(in the rows, 128 means zero)
One turn moves each row of this set onto another row. After a few examples, where does it send each row asked below?
lazuk: [147 105  90 127 119 153 120 131 133 146 129 144 171 125]
Gugoz: [162 133 143 109 109 159 103 140 127 104 149 119 161 125]
mon: [154 148 141 122 124 142 127 126 108 106 143 104 169 105]
Loba: [132 122 145 105 143 126 121 157  89 123 115  94 137 153]
modan: [129 147 130 138 132 137 115 161 106 137 102  97 145 153]
vin: [131 133 126 111 142 117 120 160  95 125 134  93 131 160]
bakeg: [132  97 115 101 142 117 129 144 100 135 154 101 133 152]
fodig: [161 139 149 111 109 157 102 141 123 103 144 116 159 128]
Basa: [147 142 139 140 139 134 112 150 104 146  98 112 150 152]
Deru: [136 123 146 111 144 124 123 143  84 123 133  98 132 158]
lubu: [136  95  89 131 120 154 122 134 132 155 134 133 163 134]
Muv: [141 142 146 134 130 126 125 147 109 150  99 108 144 155]
tutog: [137 141 136 142 126 139 116 146  94 161 102 117 150 150]
pulut: [125 118 140 118 143 125 122 155  94 138 121  89 133 158]
rovep: [136 140 107 149 118 154 109 154 128 148 104 123 162 144]
ved: [147 146 128 117 105 155 125 130 101 112 147 106 170 102]
pobin: [132  99  79 105 122 140 127 141 124 128 159 123 154 131]
Nemem: [128  86 100  92 113 142 129 138 101 137 156 127 149 135]
romot: [131 121 147 100 133 118 132 151  98 131 123  96 130 158]
zat: [166 150 139 110 105 156  99 145 109 111 153 117 155 133]
buver: [135  87  94 106 121 150 130 123 116 130 157 131 159 127]
gepar: [148 153 135 121 108 156 123 132  98 112 139 102 168 106]
didi: [154 142 135 119 121 143 127 124 111 106 148 106 168 102]
Vuz: [132  88  97  96 112 141 139 134 126 137 147 128 154 131]
sul: [140 133 127 153 122 163 112 136 121 148 100 128 163 142]
nur: [135 123 120 140 116 166 112 146 125 147  92 127 166 134]
vesa: [165 147 133 115 101 161 101 143 114 113 153 122 161 128]
gub: [138 128 128 140 110 154 120 144 132 156  93 127 160 144]
kolit: [132  83  95  93 123 145 130 135 114 125 148 124 158 125]
guni: [134 119 114 138 105 166 112 145 117 160 105 136 164 139]
puf: [136 132 136 145 136 138 111 154 110 156 102 107 145 159]
pasi: [165 144 131 106 104 155 102 140 109 110 162 119 158 129]
san: [153 146 137 125 119 147 124 123 113 108 142 108 172 102]
Bagak: [131 116 113 149 120 160 115 143 128 160 102 121 163 140]
Mimot: [139 102  99 136 112 169 120 127 132 143 126 141 170 127]
rova: [142 103 116  91 144 116 131 140  94 124 154 108 140 144]
veru: [124 106 101  93 133 122 133 150 100 118 156  98 138 142]
Ragef: [130 114  83 132 111 158 122 143 134 143 126 130 168 127]
nutob: [135 140 151 139 136 142 113 147  98 137 102 106 144 156]
nop: [126  81  94 104 127 140 132 136 118 138 153 116 151 133]
Gilod: [141 107  98 127 108 151 132 128 137 154 122 140 167 129]
pef: [138 102  92 122 112 152 126 128 115 156 138 142 165 125]
lasa: [147 149 133 114 111 149 124 132  95 109 148 101 165 106]
buras: [133  95 118  93 137 129 132 134  95 117 160 109 138 143]
ronod: [132 110 122  96 137 118 134 140  80 137 152 107 136 147]
lidog: [136 101 118  89 132 114 143 135 106 130 153 110 138 145]
zusi: [162 135 146 105 111 153 103 141 122 100 151 116 157 128]
rup: [129 128 147 110 129 131 117 156  82 141 119 103 133 160]

Deru moves to buras
ved moves to vesa
Where do these go?
pulut moves to bakeg
veru moves to pobin
Gugoz moves to san
lidog moves to Vuz
kolit moves to lazuk
ronod moves to Nemem

